The same turns and mirrors carry the whole set onto itself and the rows of a family onto each other. Which other rows belong to the same family as each row named below? List them in the order they appear above.
These 20 rows form 4 families of 5 rows each.
j849: [ 16.1   2.2 -27.3   8.5  21.4   9.9 -11.4  20.3  17.8 -21.1   5.6  -3.3]
j447: [ 24.9   2.6 -20.0 -29.2  -1.5 -21.3   1.0 -29.2  -1.0 -19.9   1.4  28.3]
j166: [  6.6  17.7 -23.3 -10.5 -17.3   6.7   2.8 -20.1   8.6   1.7  13.4  21.2]
j241: [ 48.2 -15.4  -9.8  -3.3  11.1 -26.7  -1.1  -3.5  -0.3 -34.3  11.6  21.6]
j867: [ 45.5   7.1   0.3 -23.0 -13.2 -29.7   6.9 -12.2  -4.6  -9.0   7.1  15.0]
j688: [  5.0   0.4 -33.2  -5.9 -12.5  23.8   8.2  -0.3  16.9 -13.0   3.2   0.9]
j134: [ 14.0  15.0 -28.9   2.8  -9.0  22.5  17.5   5.1  13.4  -3.3   4.4   0.5]
j490: [ 12.4   3.7  -8.8 -24.8 -21.0   3.0  20.5 -23.3  -2.5 -10.1   1.0   2.1]
j577: [ 20.4   6.3  -6.6  18.6  17.0   2.5  -2.0  20.3  -4.0 -22.8  12.8  -8.0]
j947: [ 38.0   0.7   6.1  -9.4  27.6 -28.8  -8.8   2.9  -1.6 -21.0   4.2  -1.6]
j609: [ 47.1   2.3  -8.4  -2.7  28.5 -28.2  -9.7  11.8   6.6 -14.6  -0.3   5.7]
j50: [ 10.1  24.7 -18.8  -6.8   2.8  21.8  17.2   2.3  12.3 -12.9  10.4  -7.0]
j371: [ 40.1 -14.5  -8.9 -25.2  -5.0 -33.4 -12.4 -12.9   7.8  -9.5  -2.6  16.1]
j176: [ 37.3  -6.4  -7.2   9.2  28.5  -1.6  -1.7  10.1  25.4 -22.7  21.5   1.0]
j559: [ 15.3  -5.1 -16.5  16.6  24.5   6.7  -1.7  16.3   4.6 -18.6  -0.6 -10.4]
j123: [  1.7  -2.6 -11.5  11.7   6.5  19.1  -0.8  -4.3  19.6  -4.8  18.4  -2.8]
j139: [ 17.6   2.9 -18.6 -30.4 -14.3  -1.7  17.4 -25.4   9.8   0.3  -8.7   6.9]
j541: [ 43.3  -9.6  -7.1 -15.0 -11.6 -33.5   1.5 -12.3  -8.1  -6.1  -5.1  18.3]
j604: [ 25.3  -0.9 -24.4 -30.1 -26.9  -3.0   8.7 -18.0  16.6  -3.7   0.8  15.3]
j595: [ 39.7  -9.7 -11.7   3.7  18.1 -25.6 -23.6  16.1   7.1 -18.9   4.6   9.5]

The rest of the family of j609: j134, j559, j139, j541
The rest of the family of j166: j447, j241, j176, j123
The rest of the family of j595: j849, j688, j371, j604

